(in the rows, 128 means zero)
Rotation paths and how fast each direction turns (deg/step)
Each turn is a multiple of 5 degrees from 10 to 175, or 0.
Each row of a path follows its step; steps can be skipped.

step 0: [128 120 112 127 126 117 123 120 138 112 132 115 128 138 127 130 125 127
 136 132 131 140 123 127 116 132 127 133 129 121 125 132 127 134 138 123
 135 121 129 128 130 123 131 121 128 143 124 112 123 139 120 118 134 115
 134 121 126 129 136 133 116 131 120 126 123 128 116 128 127 114 117 119
 132 136 114 112 125 123 121 121 121 123 129 140 106 141]
step 6: [121 141 128 130 126 119 131 130 140 137 128 133 120 138 123 116 137 124
 128 107 116 109 122 117 125 128 116 131 135 121 128 120 137 126 124 126
 127 119 134 126 132 127 125 123 117 126 126 117 132 125 130 124 129 137
 122 122 131 144 135 126 123 134 127 121 123 108 131 130 124 120 142 121
 131 114 136 129 134 140 127 118 127 124 112 130 135 145]
step 11: [126 137 127 123 114 112 121 122 125 125 127 132 117 136 124 134 125 129
 145 128 120 130 124 129 118 134 135 132 136 120 136 120 136 121 130 121
 116 119 121 123 114 115 125 127 117 146 113 119 113 119 125 130 138 124
 121 131 141 128 123 121 122 131 133 133 127 132 130 124 136 120 140 113
 137 118 120 123 122 126 122 117 135 116 121 137 128 138]
step 12: [137 135 133 134 135 127 106 127 127 115 113 119 134 126 121 128 146 124
 140 126 131 118 123 118 132 130 132 123 130 139 143 133 120 115 124 129
 134 128 129 140 121 122 129 132 134 128 124 137 111 131 139 120 135 129
 140 128 126 137 141 133 114 122 119 120 131 132 130 132 118 133 108 125
 116 135 137 125 126 131 132 141 127 123 123 135 122 135]
step 14: [132 148 132 123 128 116 119 129 122 124 116 120 117 135 127 126 128 128
 131 120 124 119 126 116 126 139 131 124 140 117 134 115 126 140 125 133
 132 129 129 124 132 123 140 126 141 136 116 127 126 134 132 117 125 134
 121 132 134 123 136 129 127 133 133 131 113 130 126 130 129 120 144  99
 136 121 137 133 137 134 115 138 131 128 122 132 118 135]
step 24: [127 130 129 142 136 127 128 128 137 132 133 128 127 127 130 123 138 138
 132 115 136 110 129 108 133 129 112 130 129 129 119 127 124 117 132 126
 124 127 140 127 136 121 141 141 116 116 126 113 128 129 129 139 132 136
 121 128 133 132 144 130 129 123 124 128 115 124 137 126 124 117 137 121
 120 129 114 126 140 149 133 138 138 129 123 138 124 124]
step 27: [132 126 125 136 140 133 126 122 132 117 127 135 127 121 132 134 129 136
 137 116 136 118 137 123 131 136 116 122 124 138 129 138 137 115 130 121
 127 133 142 127 115 127 127 139 122 138 123 131 110 120 142 132 131 134
 137 128 130 146 129 126 115 127 128 126 128 119 128 126 125 111 127 117
 122 131 111 120 120 126 120 125 151 132 124 130 127 135]
[128 130 127 125 129 129 125 127 128 128 127 127 126 129 128 127 126 129
 129 127 130 127 130 127 125 126 132 128 127 127 131 130 129 130 127 124
 129 130 129 126 126 129 126 130 126 128 131 128 128 127 127 129 127 127
 128 128 130 127 130 126 126 131 130 130 128 127 127 127 123 131 132 128
 124 127 126 129 126 129 129 126 129 129 128 124 128 130]
90
[128 129 130 129 128 131 128 130 127 126 126 129 129 131 127 131 129 132
 128 128 127 131 126 127 124 131 129 130 126 131 128 132 129 125 127 128
 129 127 131 126 130 128 130 125 130 127 128 129 127 129 126 129 128 129
 129 127 128 126 128 127 125 130 125 128 131 129 130 127 128 127 127 129
 126 127 123 130 128 126 130 129 129 127 128 131 129 128]
95
[126 127 131 126 126 125 129 128 128 129 128 127 127 129 127 131 131 126
 126 128 129 130 129 129 125 128 127 127 127 128 128 128 126 126 127 127
 128 128 127 131 126 127 129 125 127 130 124 127 130 129 129 129 128 128
 126 129 130 127 125 127 129 129 130 130 128 126 130 133 127 125 130 132
 125 126 128 129 128 129 129 124 126 130 126 126 128 128]
145
